500 stands for zero in the data rows.
Some points, each followed by its number:
348;459;467;365;681;535;489;452;516;586;404;464;591;543;353;761;373;414 0
287;400;410;487;582;675;487;404;565;444;328;396;525;470;508;497;705;630 1
507;485;774;474;387;440;348;422;563;395;560;624;448;627;572;505;544;469 2
400;406;781;425;296;343;159;329;648;224;471;918;388;932;589;366;719;405 3
527;548;493;525;502;596;516;497;463;445;513;471;587;501;463;583;468;458 4
628;453;559;486;486;457;535;464;619;565;657;487;419;528;460;465;531;587 5
323;368;606;322;390;302;119;269;707;276;343;666;570;966;455;353;484;371 6
584;670;570;487;428;444;557;468;584;584;716;565;424;537;422;443;473;482 7
377;648;372;314;346;389;968;702;480;808;408;863;324;394;426;411;403;389 8
403;473;516;774;409;412;329;445;642;295;344;493;558;696;607;291;949;397 9
535;651;453;497;495;656;533;451;418;395;564;519;682;446;410;540;411;423 10
548;396;559;499;679;440;438;388;539;457;395;330;456;502;709;315;494;734 11
554;567;305;643;465;470;536;537;464;506;674;661;644;421;450;543;392;430 12
619;553;519;437;451;463;579;556;543;534;510;612;491;478;483;581;482;486 13
532;455;457;482;490;419;344;876;514;512;400;383;499;419;332;602;443;353 14
385;589;472;459;525;550;609;542;566;507;410;496;493;444;485;557;424;499 15
549;524;532;522;488;487;551;544;506;558;485;481;507;481;553;569;506;499 16
446;395;552;375;365;388;482;402;451;504;569;965;411;527;543;662;738;540 17
552;562;484;664;523;528;450;532;486;533;600;438;422;513;449;558;496;510 18
546;370;580;313;431;446;575;359;540;684;949;429;337;530;383;403;472;946 19
481;482;511;560;496;503;530;568;536;529;474;480;508;499;510;524;529;493 20
305;398;549;577;314;340;191;340;663;192;319;654;470;966;568;245;965;349 21
540;522;534;519;480;519;559;548;496;546;476;478;497;492;533;555;494;538 22
528;505;439;484;565;714;630;447;351;541;385;410;548;563;416;554;420;450 23
493;275;307;600;618;280;358;890;573;317;459;231;215;287;969;35;378;333 24
535;598;485;528;451;467;522;619;535;484;472;493;545;433;452;535;475;443 25
389;360;405;412;965;533;501;275;326;461;490;331;382;358;590;443;377;629 26
970;581;517;356;414;364;264;589;674;387;547;519;330;878;211;260;627;307 27
359;426;432;494;927;477;433;392;638;444;480;398;377;423;525;370;453;575 28
563;586;532;516;472;469;522;586;539;555;443;481;454;494;442;505;590;474 29
591;389;537;499;497;352;567;502;490;830;606;451;303;457;793;421;512;649 30
578;523;537;540;495;492;541;505;489;529;515;486;555;533;530;544;517;520 31
466;469;508;346;590;394;428;475;636;563;400;492;697;650;424;563;363;442 32
440;414;392;524;603;399;360;622;934;395;440;432;404;384;586;331;521;400 33
507;437;485;446;410;429;585;434;449;634;509;628;449;453;538;575;620;756 34
634;476;430;499;473;413;445;847;423;591;543;351;422;449;411;484;397;391 35
373;419;457;487;566;588;507;441;544;493;385;438;563;475;504;507;614;603 36
138;78;179;254;965;312;152;165;748;233;386;205;55;256;387;35;320;421 37
560;482;533;516;502;517;570;540;484;533;511;450;492;472;516;554;549;492 38
673;504;605;381;374;559;645;368;325;414;626;542;648;543;529;637;465;492 39
442;427;498;467;527;583;547;442;459;494;452;443;541;552;538;587;568;544 40
518;541;532;535;501;478;510;537;540;502;504;496;503;506;520;556;532;528 41
670;496;467;323;424;488;676;479;395;620;429;532;524;354;509;594;407;827 42
839;472;803;358;489;316;421;348;708;637;446;347;346;883;364;35;471;683 43
486;511;630;433;497;391;448;390;674;590;791;652;370;591;499;408;485;562 44
727;717;440;464;395;386;500;798;430;594;741;419;490;391;300;441;344;359 45
744;593;498;352;444;478;563;550;468;636;458;557;522;441;394;532;463;622 46
364;474;523;547;894;518;351;321;595;432;507;395;411;406;469;358;436;570 47
563;528;517;549;503;491;581;544;527;521;509;486;517;481;514;536;531;496 48
548;554;536;520;476;471;525;559;509;551;492;491;538;481;499;544;516;498 49
440;494;474;551;621;494;459;491;627;485;526;428;459;480;602;470;508;544 50
566;512;573;549;529;452;471;476;640;470;457;441;477;574;569;402;562;580 51
342;415;464;295;881;383;494;343;551;449;443;369;428;320;969;261;312;765 52
571;511;557;498;515;488;520;533;508;567;576;487;439;522;489;532;502;490 53
476;458;766;365;391;382;431;366;522;582;519;553;465;578;548;475;499;881 54
394;571;467;379;313;541;528;484;298;395;398;749;899;490;553;666;399;445 55
382;567;327;419;754;544;614;324;471;610;509;525;502;585;304;428;420;481 56
237;317;356;542;965;432;290;272;785;328;340;347;314;424;636;153;499;539 57
New points follow, each followed by the number of its nearest point above by angle.
515;361;275;967;436;444;385;968;260;463;716;284;322;375;416;437;384;326 : 35
425;433;319;758;509;517;634;610;473;788;289;404;494;483;556;454;521;548 : 20
565;459;607;521;575;424;435;489;637;491;426;374;459;563;576;301;544;597 : 51
424;513;553;452;466;698;528;421;438;504;534;460;668;433;374;764;381;512 : 4
442;491;337;685;546;525;477;525;473;468;486;509;663;417;539;511;422;441 : 12
499;431;380;967;524;630;353;556;396;377;669;388;318;466;424;516;530;401 : 18
511;505;529;438;529;457;481;489;542;564;481;497;592;540;470;554;443;473 : 32
409;483;404;602;574;451;590;720;486;514;434;404;338;369;655;441;333;433 : 24
528;536;701;458;434;440;433;491;532;424;566;578;520;557;594;563;497;501 : 2
421;518;519;658;437;445;414;517;614;403;400;509;552;597;542;407;749;431 : 9
517;499;633;468;440;453;419;509;543;453;544;534;421;497;568;541;627;549 : 2
437;490;509;477;509;418;366;444;701;397;415;558;703;818;487;468;493;416 : 6
306;406;328;524;596;965;584;386;280;400;331;431;530;442;465;495;352;463 : 23
524;554;562;516;459;487;492;540;526;530;507;499;541;480;475;554;516;498 : 49
461;608;871;408;423;586;502;343;488;424;484;600;573;552;463;557;468;447 : 2
515;422;447;695;505;527;506;594;486;451;519;460;482;445;553;517;556;441 : 20
632;409;388;604;472;410;477;880;387;778;506;345;386;428;390;436;403;428 : 35
446;512;507;748;439;440;407;464;628;376;418;518;544;688;562;404;748;418 : 9
646;406;655;360;409;463;429;399;362;605;890;391;756;465;293;658;399;511 : 39
562;658;516;536;475;463;562;576;523;484;519;483;553;413;501;483;471;435 : 25
547;529;648;492;435;443;465;502;548;500;511;585;506;552;559;567;551;506 : 2
832;411;671;378;484;500;732;340;221;522;640;439;534;475;657;603;425;635 : 39
608;652;528;487;412;426;565;531;519;644;573;580;470;612;380;509;515;467 : 7
537;502;488;528;498;504;509;516;514;512;529;479;558;502;534;527;497;515 : 31
528;530;527;441;522;449;480;508;585;537;458;502;593;566;473;525;440;461 : 32
605;520;484;509;490;458;539;684;430;583;535;446;478;458;490;515;422;474 : 35
480;477;489;843;518;486;389;568;611;355;455;442;359;452;544;418;796;408 : 9
599;470;432;641;498;370;547;754;462;515;563;376;341;384;928;302;419;427 : 24
517;553;519;526;505;485;494;528;560;501;495;474;519;498;520;509;523;532 : 41
527;687;552;466;403;410;387;568;602;381;533;620;605;403;507;468;456;390 : 25
704;421;886;255;333;394;323;207;218;603;965;435;827;543;155;519;377;497 : 39
416;110;452;593;604;965;326;113;130;371;358;169;222;570;494;365;265;812 : 26
467;545;449;521;443;525;594;557;438;484;433;530;627;470;529;582;458;482 : 55
403;169;424;501;773;533;436;278;291;490;839;482;219;453;644;741;526;521 : 26
228;402;160;381;452;965;510;258;102;186;112;335;750;408;223;294;336;290 : 23
496;582;448;503;492;604;554;489;453;424;490;500;635;460;459;513;450;449 : 10
788;968;451;345;310;299;520;422;369;968;965;693;347;768;149;249;339;330 : 7
549;482;586;509;399;410;377;621;592;438;606;565;446;580;535;541;515;450 : 2
205;486;364;449;497;780;646;595;436;499;205;464;492;333;480;748;363;412 : 15
514;451;611;523;569;419;398;404;788;440;327;398;443;555;577;299;611;670 : 51
34;324;180;300;965;630;282;248;432;161;302;388;208;280;271;35;300;266 : 37
692;451;618;443;587;464;448;515;481;783;572;344;326;540;415;485;409;519 : 53
570;408;504;251;395;398;968;488;279;968;404;570;392;363;458;695;444;698 : 42
510;509;550;394;528;429;443;502;559;573;457;503;636;557;472;584;415;472 : 32
436;401;395;556;636;391;352;657;970;364;406;396;389;377;565;283;515;378 : 33
293;433;462;362;401;433;432;555;431;476;340;549;127;309;529;554;679;965 : 34
408;968;403;294;391;466;646;604;643;547;413;965;428;389;310;477;329;354 : 8
495;485;772;438;396;416;381;436;601;383;587;654;474;628;653;498;541;511 : 2
706;418;845;385;325;358;328;448;486;387;774;650;454;651;597;488;483;447 : 2
597;607;523;435;426;432;547;541;587;612;495;612;450;531;421;498;510;457 : 13
443;490;198;936;536;574;470;499;395;339;573;533;702;364;591;426;358;402 : 12
449;462;457;449;587;493;598;485;529;545;435;510;532;421;584;523;488;587 : 52
485;538;577;358;500;435;601;482;532;532;445;486;551;400;764;462;397;648 : 52
631;449;408;557;481;435;474;796;431;607;592;423;405;475;426;471;411;390 : 35
